In the data rows, 50 means zero.
Here are some numbered points:
vec![21, 31, 18, 48, 52, 27, 82, 65] 0
vec![51, 52, 43, 48, 44, 50, 52, 50] 1
vec![43, 42, 50, 51, 50, 53, 52, 54] 2
vec![61, 60, 71, 49, 48, 68, 34, 45] 3
vec![53, 63, 57, 58, 48, 56, 46, 48] 4
vec![47, 43, 45, 46, 50, 45, 53, 49] 5
vec![30, 31, 40, 45, 47, 31, 77, 49] 6
vec![50, 54, 74, 56, 56, 56, 41, 50] 7
vec![39, 39, 39, 58, 57, 42, 63, 54] 8
vec![45, 48, 41, 47, 49, 33, 62, 52] 9
vec![60, 61, 42, 44, 46, 51, 44, 46] 10
vec![79, 77, 74, 49, 52, 66, 15, 39] 11
vec![52, 38, 30, 39, 48, 40, 62, 48] 12
vec![69, 68, 69, 50, 45, 75, 20, 47] 13
vec![54, 57, 67, 52, 47, 54, 51, 46] 14
Which point above is nearest to each new point by angle? Its number follows each.
vec![51, 52, 42, 40, 42, 49, 51, 47] 1
vec![42, 43, 54, 52, 50, 49, 57, 54] 2
vec![59, 50, 44, 41, 47, 44, 45, 42] 10
vec![62, 59, 42, 46, 41, 53, 45, 46] 10
vec![46, 53, 49, 60, 56, 44, 56, 52] 8
vec![53, 45, 41, 45, 43, 42, 60, 45] 12
vec![58, 55, 42, 45, 42, 50, 46, 46] 10
vec![58, 58, 41, 47, 44, 52, 45, 47] 10
vec![58, 47, 39, 43, 42, 41, 62, 46] 12
vec![59, 64, 41, 47, 41, 57, 39, 46] 10
vec![66, 53, 36, 36, 44, 44, 45, 35] 10
vec![39, 47, 75, 77, 67, 62, 51, 53] 7
vec![28, 33, 52, 56, 56, 61, 59, 66] 2
vec![56, 55, 47, 44, 46, 49, 44, 45] 10
vec![57, 46, 36, 39, 40, 39, 64, 42] 12
vec![24, 31, 43, 69, 59, 42, 71, 62] 8
vec![48, 49, 57, 51, 49, 47, 55, 49] 14
vec![13, 35, 73, 76, 65, 52, 63, 63] 2
vec![34, 38, 61, 54, 55, 51, 61, 54] 2
vec![46, 50, 46, 40, 32, 51, 56, 51] 1
vec![46, 40, 43, 43, 51, 42, 56, 47] 5
vec![51, 55, 38, 43, 40, 50, 50, 53] 1
vec![33, 13, 56, 43, 46, 24, 87, 45] 6
vec![60, 60, 34, 42, 46, 51, 41, 41] 10
vec![44, 46, 50, 48, 49, 43, 63, 47] 6
vec![61, 53, 31, 33, 42, 50, 37, 47] 10
vec![57, 50, 34, 35, 41, 51, 36, 43] 10
